One vector is turned by the same rotation once a tick. Each row is the vector after some number of ticks, and that number follows the row.
The counts run from 0 to 66.
[100 140 107 157 121 180 115 118 130  93 114 127 151 163 127  76 120 113
 166  94 148 157  85 169 131 160  80 115 114 131 131]
10
[140 142 107 135 145  96 123 125 149 111  94 111  80 174  97 115 131  68
 189 178 148 178 121 127 128 152 151 131 141 133  92]
12
[144 109 153  95 182 114 124 148 170 142 148 126 144  89 135 131 162 176
 117 114  89 145 133  85 111 159 184 117 130 157 112]
42
[138  88 143 113 168  99 133 150 149 122 112  71  97  92 167 163 159 128
 143 133 113 123 145 109 150 110 166 108 130 102 133]
58
[151  89 146 124 175  98 153 147 149 114 111  61 104  89 164 168 148 144
 150 122 109 121 143 109 137 115 182 114 127 119 127]
54
[117  94 121 130 143 149 128 120 131 111 132 116 163 113 161 107 165 205
 131 105 119  66 118 156 154 137 133 111  84 139 156]
48
[123 128 167 115 119 146  85 130 169 143 132 162 142 120 113  94 146 152
 131 112  99 156 111  90  94 175 148 126  98 181  92]
30
[123 122 139 136 128 140  92 114 161 132 146 166 165 120 109  89 165 203
 112 107 116  98 103 128 136 166 126 130 100 174 128]
35
[123  94 137 150 138 155 129 130 129  97 143  84 148  89 172 120 134 176
 123  88 115  97 114 140 168 123 111 101  79 124 149]
56
[132  96 116 141 141 119 151 126 110 100 101  81 114 104 168 145 160 138
 156 124 126  71 139 173 190 110 130 107 100 116 165]
57
[139 104 117  98 175 101 138 127 149 122 117 118 121  97 134 130 185 187
 129 145 120  91 147 143 171 124 194 126 124 150 147]
45
[118 142 136 144 159 146 107 150 138 108 124 101 124 149 134  91 111  87
 167 105 127 196  85 129 103 171 122 126 121 124 106]
9
[148 141 161 105 112 101 104 128 167 128  99 137  99 144 102 107 147 111
 155 155 128 166 118  78 110 179 160 136 125 170  81]
25
[122 133 145 125  97 154  92 108 160 131 128 180 160 142 108  87 164 172
 122 114 129 107 122 142 138 174 115 130  95 188 127]
31
[123 121 136 129  80 136  90  97 155 123 112 179 150 151 104  86 173 156
 139 125 132  94 110 133 155 172 109 136  94 178 119]
27
[129 147 107 130 165 116 146 141 141  95  96  91  88 174 114 128 128  72
 187 156 140 193 104 130 114 155 153 150 169 116 118]
8
[131 144 165 127  80 145  79 138 171 132 125 152 138 148 100  90 139 141
 126 115 111 155  90  94  90 181 123 138 112 167  96]
26
[112  93 128 152  99 145 138  99 128 110  88  93 104 123 158 135 137 121
 126  90 125  76 141 159 172  99  97 110 100 101 169]
65
[122 146 135 164 111 169 114 107 140  99 133 131 144 170 117  69 131 119
 162  95 138 163  80 144 126 181  79 134  98 149 126]
14
[120 144  66 145 155 123 147 116 116  92  97 123 103 178 118 112 134  85
 177 144 153 146 123 175 156 145 136 131 136 124 126]
7
[126 144 103 151 109 129 108  98 147  97  86 140 108 177 108 102 143 102
 175 137 154 119 109 170 163 163 109 126 105 156 133]
15
[ 91 135  79 182 131 168 130 107 119  94 107 130 146 173 137  86 120  99
 159 109 152 145  81 179 154 163  94 132 125 115 144]
6
[124 140 146 135 144 141 103 140 153  97 118 106 109 169 115  88 116  93
 182 102 120 201  89 121  88 169 117 127 117 135  98]
13
[119 142  82 144 127 129 140 103 126 101  95 123 109 185 117 100 134  80
 183 155 162 129 103 176 170 151 124 140 135 128 135]
11
[144 100 113 120 171 105 153 121 145 116 119  97 110 103 158 132 182 170
 144 152 126  92 146 141 171 122 172 118 115 146 145]
49
[128 107 125 124 147 134 118 122 140 117 127 143 166 114 144 106 180 200
 127 117 117  62 136 168 160 134 141 111 101 162 152]
44
[126 142 124 134  78 149 105  87 162 106  98 171 130 177 104  83 160 131
 150 136 160 107 109 156 156 156 104 125 101 170 127]
23
[125  80 137 148 150 158 141 127 138 114 138  97 154  87 161 123 157 203
 127  85 114  83 127 162 159 130 121 100  86 141 168]
52
[130 120 110  96 120 120 124 101 142 125 130 170 137 144 120 116 184 182
 128 148 132  75 137 139 156 138 161 131 117 162 128]
36
[118 114 125 122 134 129 126 104 151 129 115 162 148 118 122 108 187 207
 125 123 120  70 153 151 165 146 153 130 102 163 145]
40
[150 106 147  99 183 103 123 164 154 133 143 103 119  90 145 140 153 185
 126 116  94 125 124 101 121 149 186 131 130 151 125]
46
[ 93 154 115 150 157 164 127 155 133 103 129 108 141 157 123 105 101  95
 166  96 132 192  81 138 101 174 107 122 143 109  98]
5
[133  99 139 126 145 106 149 137 142 119  93  69  79 102 162 168 152 104
 149 134 107 112 148 136 151 106 157 110 117 107 142]
62
[126 141  99 140  81 143 111  95 144  91  95 151 119 172 105  83 152 104
 155 145 164 115 120 147 163 159 112 131 107 157 126]
19
[127 101 138 142 120 104 155 108 133 128  82  84  64 101 148 178 145  91
 133 126 105 100 151 132 164  91 142 116 113  86 139]
66
[146 134 119  91 102  97 110  96 147 123  92 172  97 144  96 108 185 127
 143 155 134 113 140 134 148 163 164 132 111 175 117]
28
[121  92 181 134 167 138 128 152 136 112 143  69 137  89 170 142 128 151
 133  84  90 136 111 109 122 136 134  98 112 124 132]
55
[129 100 168 122 170 147 127 157 140 119 147  93 154  88 165 125 143 189
 133  67  90 136 120 125 117 143 151 104 121 115 123]
51
[147 134 147  95 126  98 106 120 172 142 113 158  93 136 107 125 146 126
 131 162 128 159 133  92 117 171 179 142 132 168 101]
29
[146 108 128  90 161  81 143 118 159 134 107 138 122  92 124 141 187 174
 138 161 115  91 166 119 159 149 185 126 128 159 144]
41
[155  96 146 111 193  89 144 161 156 115 126  73 126  98 159 146 158 170
 137 114  87 125 137 105 139 130 186 118 124 127 134]
50
[151 142 145 111 112 108 103 131 171 117 107 127  98 142  97  92 127  84
 155 145 119 188 106  91 108 178 136 134 125 162  97]
21
[147 117 140  73 140  86 119 131 160 132 114 141 112 113 115 126 169 178
 123 151 123 119 151 113 147 146 209 128 143 160 119]
37
[122 103 169 153 126 168 129 124 141 110 130  82 145  87 174 128 134 139
 122  58 113  98 114 139 142 108  92 116  84 111 143]
60
[103 140  65 143 170 113 150 113 114 106  97 133 115 175 126 117 133  88
 174 155 154 152 119 172 143 138 139 144 148 108 134]
3
[135  86 171 137 148 137 124 161 153 119 133  52 123  73 174 156 138 118
 135  80 102 146 106  97 134 129 131 103 101 116 124]
59
[ 83 148 101 148 169 149 126 152 119 122 153 105 155 160 138  97 109 109
 166  96 121 178  80 152  89 168 113 129 142 110 119]
1
[130  85 100 140 173 109 150 117 137  98 116  90 124 106 159 143 156 164
 149 139 119  87 155 164 189 113 166 103 108 121 154]
53
